128 stands for zero in the data rows.
Each row in the table below has a label, given by one hidden rule.
[ 84 157 134 134 127 127 131 149 115 113 125  91 145 129 104 170] e
[108  88 103 134 152 120 154 181 152 140 155 134 159 137  99 167] d
[166 131 137 107 198 134  98 134 140 178 169 113 169 109  98 151] e
[ 94 141 116 109  81  99 146 114 106  52 154 162 122 163  42 113] e
[ 80 111 129  76 172  99 130  94 190  79 132 151 171 132  53  89] d
[144 107 175  58 141 151  57 158 162 102 128 119 177 143 122  74] d
[144 115 171  70 106 179  77 165 142  78 135 103 189 174 107  95] e
[125  96  58 106 156  88 108 136 169 130  88 192 103 179 130  90] d
[184 202 155 152 119 146 141 135 161 144 148 117 136 150 130 131] d
[119 147  95 124 151 106 113 154 131 128  97 137  70 160 172 116] d
[133  72 111 143  99  82 116 168 150  92 119 180 202 101  57  93] e
[133 169 141 133 161  70 159 124 107 128 177  84 111 128 138 117] e
[ 85 109 136  81 136  99 122  81 195  77 108 171 163 141  53  87] d
[195  88  95 101 164 137 106 135 146 159 150 112 169 155 126 173] d
[148 128 112 141 149 150 102 105 105 163 154 119 140 106 139 159] d
[133 131 129 156 103  77 130 181 127  97 103 178 174  89  52  86] e
[ 99 125 119 128 157  94 135 133  95 147  86 140 138  93 108  59] d
[138 159 134  88 115 190 124 107 119 130 163 104 170 107 181 150] e
[103 157 121 129 146  45 105 119 162 132 112 115 144 180  96 157] d
[137 132  98 139 155 111 135  76 113 146 175 160 148 128 148 106] d
[106 120 123 121 141 127 114 164 108 122 109 140 113  73  98 135] e
[149  86  63 110 111 112  96 137 139 119 160 131 140 134 152 161] e
[113  98  55 130 121 150 129 113  85 157 127 137 147 116 150 193] e
[ 98 132 131 175 141 144 190 170 123 149 147  96 131 104 115 166] e
[141 141  81 120 142 120 133  97  91 143 170 137 151 125 167 125] d
[144 123 124  41 116 180  98  90 188 119 176 122 197 161 132 134] e
[186 139 151 153  99 144 180 129 140  61 114 122  92 145 131 169] e
[133 132 170 163 103 169 136  99 101 173 121 122 100 132 165 133] e
[137  99  85  95  97 141 122 104 163 120  98 125 176 135 129 132] e
[148 103 165 163 142 115 177 113 192 110 121 142 160 142  93 123] e
[121 147  78 155 142 141 112 170 139 149 111 173  80 178 194 126] d
[ 81  90 198 164  88  87 167  75  89 119 125 126  92 113 107 120] e
[123 155 140 164 131  98 134 131  91 121 141 158 101  66 156 112] d
[106 181 127 132 104  94 126 110 134  74 141 143  98 121  63 107] e
[158 129  66 124 115 138 111 125 165 133 163 140 116 152 109 132] e
[167 124 136  44  65 138  75 114 177  59  77 118 120 122 167  82] e
[ 87 148 153  86 142 130 154 116 135 111 102 116 129  98 124  86] e
[139  92 117 139 105  86 125 159 112  86 117 173 174 110  22  87] e
[195 178 147 133  90 121  83 140 116 156 126 128 133 116 104 139] e
[132  68 130 122 113 158  94  99 118 120  70 148 130 152 153 136] e
[151 130 174 150 124 123 126  85  88 155 135 119 130 149 173 144] d
[160 189 129 146 122 164 135 153 117 155 148  88  83 138 145 139] e
[ 79 135  90 142  66 174 151  78  68 149 111 112  91 119 164 119] e
[113  52 130 186 123 147 117 152  90 172 143 145  82  81 147  97] e
[138  84 105 122 163 150  85 126 124 140 152 100 142 157 152 188] d
[114  75  94 100 147 100  89 144 124 135 116 149 155  97 105  60] d
[ 87 111 118 115 133 128 150 106 123 129 133 147 120  92 106 114] e
[150 142 179 162 138 123 163 113 121 125  91 133 132  98 132  86] d
[133 191  91 126  93 150 125 162 128 143 148 115  95 137 114 147] e
[111 128 129 187 169 149 176 127 125 188 138 123  77 103 142  99] d
[117 147 154 105 159 112 106 211 169  88 106  82 144 131 131  55] e
[118 134 155 147 174 100 161 140 152 172 137 131  96 144 138 131] e
[ 64 150 185  88 141 108 143  93 162  85 136 146 130 123  65 124] d
[ 80 187 155 138 147 127 172 116 130 132 121 116  99 141 162 129] e
[161 155 125  98  99 135  99 146 108 184 106 169 121  83 125 154] e
[151  98  78 184 135 107 141 140 126 133 178 150  99 139 138 118] e
[133 167 150  93 127 190 125  94 137 158 153 103 174 130 180 140] d
[119  94 128  96 147 119 124 107 183 130 122 136 121 175 159 141] d
[139 107 147 133  89 182  98 128 104 130  70 133 109 185 175 138] e
[162  95  77  90 158 111 105  88 145 137 174 176 160 134 156 123] d
[113  96 101 175 108  86 147 155  70  78 116 147 162 110  42  84] e
[ 85 134 122 129 118 119  99 163  79 115  96 158 103  81  89 136] e
[192 145 104 122 158 154 113 140 143 162 149 151 187 113 163 107] d
[126 135 159 125 125 116 107 207 110 128  95 123 117 103  71 161] d
[161 104 121  94 168 112 123  96 163 134 168 121 118 132 136 140] d
[140 119 157 164 130 152 151 134 164 118 113 162 161 140 107 123] d
[128 158  71 140 144 115 145 153  94 148 136  74 116 113 175 173] d
[161  91 185 126 128 107 109 110 113 186 136 103 141 134 149 110] d
[ 98 166 135 138 127 131 120 124 116  86 123 138  66  84  98 124] e
[123 180  80 125 149 127 103 106 147  75 168  79 105 137 123 108] d
[150 122 139 161 102 188 130 134  70 128 135  88 161  90 123 171] e
[115  33 102 187 112 169  87 141  84 151 134 165  93 127 121 143] e
[117  96 143 139 162 126 142 165 130 122 160 101 180 170 104 189] e
[187 184 138 145 158 165 141 151 201 150 175 140 146 152 110 136] e
[182 128 138  77 112 140  83 136 130 156 135 150 137 142 134 162] e
[ 77 159 140 141 105 149 144 155  70 106 127  85 137 121 128 156] e
[147  89 156 106 129 125 115 128 151 127  79 157 147 128 101  95] d
[103 133  67 141 137 123 130 140 113 118 100 180  65 180 180  79] e
[ 91  25  83 189 105 144 102 132  85 166 117 157 102 105 146 119] e
[156 117 112 104 154 109 167  86 111 130 153  90  99 142 161 158] d
[146  70 101 101 145 151  91 144 140 180 137 117 152 129 140 190] d
[110 157 110 146 128 108 124 129  92  59 157 134 117 131  71 130] e
[138 113 113 106  96 135 133 113 153  97 130 100 199 133 121 118] e
[ 98 147 160 102 127 146 147 133 150 117 121 127 131 107 152  89] d
[111 165 161 124 164 117 114 197 130  67 112  68 147 148 120 109] e
[ 63 135 155  64 160  89 145 101 187 100 134 190 153 127  55  96] e
[ 82 151 120 134 128 122 109 117 126  78 140 158  90 135  65  86] e
[143 118  80 202 129  83 158 119  80 141 156 126  59 139 158 152] e
[120  60 114 163 123 137 118 132 117 149 139 141 103 104 142 112] e
[114 136 114 146 162 105 122 115  96 130 166 128 136 137 149  87] d
[147 111  76 119 155 122  86 112 187  85 133 149 110 138 132 138] d
[156 104 154 148 151 135 121  89  71 161 131  93 116 155 170 144] e
[165 127 167 138 154 108 157 147 195 141 137 162 139 137 117 116] e
[149 126 142  92 130 103 140 129 179 167 152 102 146 159 158 193] d
[129 105  65 126  86 169 106  75  91 165 135 144  89 108 138 115] e
[132 157 146 123 115 131 121 134 136 160 106  73 109 155 164 196] e
[108 134 129 116  56 173 159  89  88 166 162  98 108 113 134 129] e
[ 95 152 152 137 141 138 135 183 125  91 118  91 140 137 129  75] d
[145 176 132 124 159 119 165 113 104 131 129 125 100 126 166 155] d
[101 102 174 155 103  88 182  66  94  94 113 123  92  90 123  77] e
[141 105 136 192 118 105 158  87 186 135 109 188 133 140  97  98] d
[110 109  61 123 100 115 127 143  95 133 143 125 101 124 159 159] e
[103 148 158 148 169 109 165 152 155 170 127 103 107 127 140 117] e
[ 94 101 196 139  89  84 161  82 109  98 121 149 104 109 122 105] e
[185 163 167 137 126 136 164 130 172  72  98 117 103  99 100 151] d
[ 95 121 113 121 120  94 127 176  93 171 114 144 139 108 130  76] e
[161 167 114 140 100 114 121 151  99 153 113 115 108  98 106 130] e
[132  80 144 133  76 171 104 120 101 138  71 120 124 173 166 129] e
[158 104  83 152 166  99  97  81 134 136 157 181 161 114 154 104] d
[126 117 170  56 146 169  84 175 170 100 131  98 165 145 123  70] e
[111  69 119 121 146 131 158 160 146 144 152 131 140 132 117 156] d
[134 104 160 152  83 180 107 135  87 120  71 121 111 157 174 152] e
[151 130 112 126 175 144  83 130 115 168 162 121 164 100 127 150] d
[152 146 116 134 160 157 127 155 105 161 141 171 177 107 170 113] d
[140 112  79 163 132 149 114 101 107 158 128 153 144 115 147  93] e
[122 125  45 132 108 115 122 139 120 142 141 103 129 115 150 162] e
[173  88 132 118 103 195 127 184  82 144 114 118 181  97 131 210] e
[183 124 101 122  75 123  95 113 102 160 118 160 113  94 116 150] e
[ 62 181 117 174 139  62 101 126 139 147 108 106 110 162  77 133] e
[105 135  98 129  82 176 138  96  68 162 128 115 119 121 147 117] e
[145 115  80 201 117 104 170 137  91 136 148 145  48 117 146 143] e
[157 110 205 118 146 125 146 135 157 113  53 162 170 112 126 102] e
[113 160  72 109 158 135  76 120 155  62 145 132 108 128 163 136] d
[ 98  64 152 146 113  90 160  52 124 104  78 142  82 104 129  82] e
[147 108 129 113 140  77 114  91 135  96 153 164 138 119 124 121] e
[168  82 133 127 112 171 129 148 119 145 123 135 173 105 112 177] e
[ 95 113 123  96 103 151 114 154 115  86 161 128 165 134  78 191] e
[ 71 153 132 147 159  89 111 112 142 133 106 117 108 156  49 128] d
[180 185 114 165 151 151 157 122 161 139 126 113 122 181 156 132] d
[ 75 158 125 124 131 138 155 112 153 148 120 135  92 143 152 110] e
[148 124 137  42  64 136  94 122 159  99  48 120 122 112 168  96] e
[ 74 140 108 142 118 148 169  96  77 127  99 163  87 120 115 129] e
[110 109 137  88 145 129 122 118 181 102 125 168 165 118 116  97] e
[103  75 102 187  96 169  94 161  86 168 139 117  88 104 146 150] e
[113 138  95 129 159 112  92 110 169  85 162 120 119 150 135 125] d
[137 143 136 107 104 133 143 151 105 119 108 101 145 120 126 145] e
[209 192 141 152 154 141 146 123 175 146 165 101 125 156 125 109] e
[ 90  80 183 162  83  99 159  75  86 117 123 124  81 104 133 119] e
[116 114 105 106 124 126  96 186 145 120  94 179 121 110  62 130] e
[126 131 166 118 177 109 111 190 172  64  92  81 147 162 136 109] e
[122 143 133 121 149 109 157 120 148 145 141 128 114 187 159 152] d
[125 207  97 136  95 143 166 167 133 145 140  87  98 145 154 144] e
[ 76 142 118 132 182  80 118 139 162 128 110 135 128 139  86 127] d
[ 61 180 124 156 136  66 119 142 122 139 116 110 109 153 102 149] e
Here are more rows. What is the label of each one?
[140 136 154  97 127 109 122 132 174 193 145  77 134 169 186 168] d
[ 99 176 172 177 158 153 178 146 134 182 125 116  57 135 136 115] e
[113 166 189 107 145 135 175 123 160 121 133  99 127  93 142 111] e
[147 147 108 225 133 100 175 130  59 158 149 129  54 102 150 133] e
[138 144 123 118 109 101 114 140 136 127 120 129 171 136 130 154] e
[138 159 143  82 116 195 148 101 113 142 179  83 180 123 150 155] e
[104 139 103 137 137  95 108 184  80 132 113 141 107  86  85 132] e
[152  96 141 131 115 184 128 161 118 159 106 150 152 112 120 168] e
[151 118 151 148 132 125 149 171 191 135  98 156 169 141 120 142] d
[ 93 147 140 103  99 127 169 114 112 141 100 149  81  93 103 115] e
[ 96 150 161 169 126 105 135 112  91 121 141 148 100  75 129 114] d
[111 135 125 134 164  65 102 103 131 135 176 133 118 138 158 101] d
[ 68 128 143 142  90 156 143 102  85 143 103 136 100 141 112 143] e
[ 99 147 132 147 108 154 127 123 128 151 137 138 104 170 171 139] e
[187 152 154 140 140 142 179 142 152  66 129 101 123 118 107 162] d
[148 146 183  74 136 172  77 169 143 126 142  88 161 133 116  87] d
[150 120 120 115 166 106 159  77 150 125 150 102 112 106 150 147] d
[ 78  85 135 113 116 116 152  77 132 127 108 181 105 138  84 143] e
[ 91 133 164  77 144 147 153 102 154 137 104 103 120 104 135  93] e
[118 103  83 124 142 107 101 145 153 132 129 164  88 177 170 110] d
[112  89 107 157  87  88 111 162  95  68 140 167 183  96  50  83] e
[168  91 177 112  96 141 113 100 160  95 100 158 149 154 122 112] e
[137  98 111  72  57 179  86  83 167  56  81 110 108 132 124  79] e
[178 114 141 110 126 173 146 180 141 151  94 125 171  99 107 164] d
[121 110 139 150  92 159 112 121  73 145  72 121  89 137 183 124] e
[100 142 147  84 130 196  73 165 147 104 109 107 169 172 104  69] d
[119  79  74 106 152 135 119 107 125 159 118 140 146 156 149 189] d
[174 109 113 112 175 147 110 132 150 190 155 163 187 147 125 109] d
[166 151 114 138 150 151 142 131 130 180 125 132 143  93 161 101] d
[150  97 118  96 146 151 110 152 138 158 129 116 153 150 151 188] d
[153 170  95 148  92 149 115 154 107 137 173 101 102 123 143 163] e
[100 156 107 145 148  87 141 115  90 128 149 114 119 138 135  83] d
[ 98 101 151 147 149 119 166 150 122 153 156 126 164 147 128 172] e
[115 166 105 126 149 153 106 117 151  81 120 100  87 116 144 112] d
